In the rows, 128 means zero.
One turn moves each row of this set onto another row. After a few examples, where does it send each row asked below?
U: [128 154 136 175 124 125 157 131 123 143 113 121 122 108 143  83 125  95
 164  84 119 124 135  97 125 131 119 115  83 144 151 117 165 140 135 101
 171 115 138 125 108 105 144 126  92 107 126 172 150 101 174 123 132 131
 155 174 129 161 120 125 108  93]
H: [143 116 152 150 116 129 129 140 117 104 108 131 134 157 143 163 114 154
 132 140 114 169 129  98 128 156 120 138 112 150 107  93 164 120 169 179
 120 147 113 119 138 142  77 125 148  84 132 104 129 157 126 122 102  92
 154 144 148 136 121 129  87 137]
R: [121 137 115 108 141 111 125  95 154 108 159 153 170 118 118 119 149 157
 166 172 113 113 157  84 117 102 163 143 159 119 127 104 183 122  80 127
 141 110 127 137 108 135 159 135 138 137 132  96 158 163 163 158 140 131
 119 117  79 127 129 116  86 150]
W: [151 110 141 144 122 126 118 136 125 110 112 120 138 158 148 169 104 149
 126 133 114 168 116  85 132 142 109 134 116 152 110  97 155 120 165 181
 115 158 107 130 142 157  82 106 139  88 133 112 119 152 112 118 106 103
 153 133 150 148 131 140 110 151]
S: [127 148 107 159 133 147 121 148 126 133  99 104 100 126 120 161 109 101
 105 106 132 164 120 145 158 154 129 128 131 128 152 119 158 145 171 126
 131 151 133 145 129 131 109 157 124 118 120 105 116 112 149  98 197 107
 138 152 148 150 141  99 150  87]
Y: [133 134 131 168 142 131 144 126 123 136 119 116 120 121 144  91 117  93
 153  82 133 123 128  88 126 120 103 112  84 138 153 128 154 132 119  91
 167 127 126 136 122 119 155 101  77 104 126 180 148  89 167 116 134 134
 148 161 139 166 121 127 125 101]
J: [146 129 146 132 111 123 127 149 106 101 113 125 145 154 136 161 106 147
 129 130 108 166 118  86 131 152 125 143 113 154 104  99 160 107 168 175
 120 166 125 128 132 161  93 120 152  85 132 104 125 153 120 130 104 108
 146 128 140 148 122 128  90 133]
Q: [122 135 105 127 137 113 122 101 166 128 156 165 165 109 139 117 151 177
 147 172 108 128 166  82 115 107 146 145 166 124 131 110 165 151  84 129
 136  95 132 109 111 121 144 160 127 132  99  96 153 170 150 147 138 124
 127 136  91 110 116 112  95 165]
L: [135 140 125 177 136 125 139 126 130 150 116 116 122 110 154  89 115  97
 146  78 127 126 129  88 126 115  99 110  92 146 154 123 150 147 127  99
 164 118 124 129 118 114 145 111  77 105 110 181 145  95 157 115 133 136
 153 169 141 162 125 130 132 108]
E: [148 108 147 142 129 133 120 142 102  97 111 129 136 167 139 163 101 149
 124 130 126 164 121  98 131 146 111 130 113 150 107  99 158 105 150 171
 118 151 103 131 152 156  92 107 144  76 125 111 134 147 113 128  98  97
 145 133 155 138 123 126  93 134]
T: [127 141 110 165 136 153 118 136 121 127  97 108 102 130 123 160 109  99
 105 104 139 165 123 158 157 145 125 123 133 129 149 112 170 143 165 129
 131 141 111 155 134 124 111 150 124 107 112 108 124 114 151  99 189 100
 137 158 152 144 140  94 149  81]
B: [113  83 101 127 143 135 100 101 172 133 166 118 136 131 146 120 135 132
 137 167 125 112 147 109 121 106 128 138 154 125 169 119 143 148  67 108
 112 101 123 122 142 146 146 148 103 157 118 107 139 168 122 131 167 147
 138 142 117 127 134 168 129 189]
C: [128 153 132 164 123 122 152 138 127 144 117 120 123 106 144  85 124 100
 155  85 119 131 134  81 126 132 116 124  85 144 148 132 155 141 136  96
 171 133 154 122 106 115 148 127  85 110 120 172 142  98 173 116 138 135
 151 167 129 163 113 125 115 100]
Z: [126 145 114 156 137 152 125 149 109 120  99 108  99 134 108 160 108  94
 114 103 140 156 120 158 155 157 136 121 128 126 151 114 167 128 161 123
 136 145 122 155 135 131 117 152 133 110 126 105 127 110 151 108 190 103
 133 150 149 145 139  94 139  74]
M: [132 108 102 117 170 115 109 102 177 126 166 141 150 130 130 135 135 165
 148 173 121 116 145  70 117  98 132 131 160 113 143 118 142 135  59 114
 133 113 125 122 132 145 155 118 115 142 126 108 144 149 132 148 141 130
 121 112 101 130 128 133 127 179]
X: [ 96 112 118 129 112 140 116  98 145 112 156 147 151 116 148  98 156 138
 142 163 129 121 172 130 119 119 152 154 150 129 148 113 184 144  82 115
 125  85 123 124 124 118 147 182 119 138  95  92 164 183 155 139 157 131
 137 162 106 103 117 129  80 157]
F: [128 143 110 148 135 151 116 141 115 119 102 101 107 129 116 162 107  96
 102 101 139 163 115 144 157 145 128 130 129 126 147 121 166 133 164 122
 135 161 125 163 131 139 123 143 124 111 120 106 121 108 155 101 193 110
 130 142 147 152 137  94 151  80]
P: [100 126 112  98 103 127 111 101 148 108 166 126 167 115 133 105 150 124
 147 156 116 114 150 103 126 108 162 166 148 132 143 117 182 127  93 115
 124 129 146 145 107 152 168 159 123 155 119  91 146 177 161 141 169 160
 129 134  85 136 128 141  92 159]
N: [115  96 105 119 148 136 102 110 125 108 164 127 144 137 126 109 124 119
 141 150 142  97 143 129 122 102 143 127 150 132 160 115 155 109  43 102
 117  92 109 142 152 154 172 142 125 138 114 108 163 163 113 159 153 148
 121 132 120 119 134 147 103 155]
D: [135 118  99 134 169 113 111  98 150 125 157 153 155 125 128 123 129 160
 153 163 122 104 151 100 115  92 137 112 166 126 145  99 154 129  51 125
 130  78  96 127 140 134 152 127 133 130 112 110 163 157 115 167 129 127
 119 125 108 117 139 127 112 161]

E -> J
F -> S
P -> B
Now these:
R -> M
L -> U

One turn moves each row of this set onto another row. After a few examples, where does it send each row asked below?
gasof: [115 145 137 169 127 132 174 104 143 141 114 110 113 118 115  81 156 172]
Beko: [125 120 110 166 132 109 155 109 136 146 146  99 120 111 171 115  67 148]
gura: [133 140 154 131 123 144  99 157 136 132 141 134 141  94  89 110 100 154]
Vogam: [136 109 114 150 164 120 170  88 146 117 149 101 127  77 119  87 116 145]
kagiv: [130 135 144 131 137 147 158  74 140 141 177 101 138  95 118 132  95 115]
mir: [118  73 114 124 110 104 123 130 118 124 125 120 148  88 134 139 120 110]
Pom: [ 96 172 136 126 130 133 141 126 129 135 159  94 153 104  89 101  91 121]
Nom: [136 107 111 151 154 126 156 103 124 173 114 180 119 128 134 121 119 165]
tado: [123 128 112 132 130 116 105 114 128 111 119 139 134 100 101 126 148  76]
Mede: [ 82 139 132 130 102 102 148 134 111 128  94 152 136 139 105  95 150 138]
vugav: [127 134 156 135 131 157 179 124 123 171 136  78 114 121 126 119 126 155]
vomul: [154  90  97 128 126 121 169 114 123 127 126 100 117 106  97 114 162 138]
Mab: [135 102  74 132 106 114 171 107 121 139 105 134 122 134 152 124 155 151]
tek: [141 120  84 129 171 125 148  93 129 108 120 132 108 126 131  88 143 126]
tik: [163 106 153 140 126 150 121 121 136 138 142 137 140 111  77 134 126 149]
Rifu: [159  78 131 158 137 128 157 117 131 151 126 152 139 106 107 134 128 170]
foden: [ 94 123 160 131  74 128 162 118 123 167 149 113 117 116 106 114 120 148]
fak: [116 150 128 135 162 130 164 138 110 132  80 123 138 143 123 101 158 149]
Kunu: [ 95 129 149  97 106 126 153 155  92 156 116 123 139 139 115 134 121 125]
gapo: [106 140 113 143 149 120 133 137 121 167 112 179 121 114 149  98  91 168]
Lezip: [119 124  83 122 126  93 133 141 114  90 114 157 127 119 154  94 128 134]
zun: [110 167 136 124 136 142  97 143 126 155 129 161 122 116 119  97  91 147]
Gek: [125 160 111 162 159 102 129 149 136 101 120 119 139  82 125  98 117 109]
Zuv: [131 125 127 127 130 133 149 117 130 125 153  86 132  94  62 101 134 121]
guz: [116 149 110 104  98 119 123 125 105 113 139 159 137 139 152 137 107 105]
Lemal: [ 79 187 116 130 111 125 144 122 124 145 138 129 156 131 142 108  84 131]
vug: [131 174 109 174 154 122 137  93 145 132 142 121 104 128 138 100  97 114]
lovaf: [124  88 111 135 104 123 129  75 127 155 144 120 119 131 149 143 100 116]
lom: [106 138 140 125  89 118 142 119 124 125 171 128 156  88 142 140  79 125]
Pib: [102 151  85 131 105 113 161 117 118 149 110 146 142 144 178 120 112 151]

lom -> kagiv
vomul -> Mab
Now these:
mir -> lovaf
foden -> vugav
Nom -> gapo

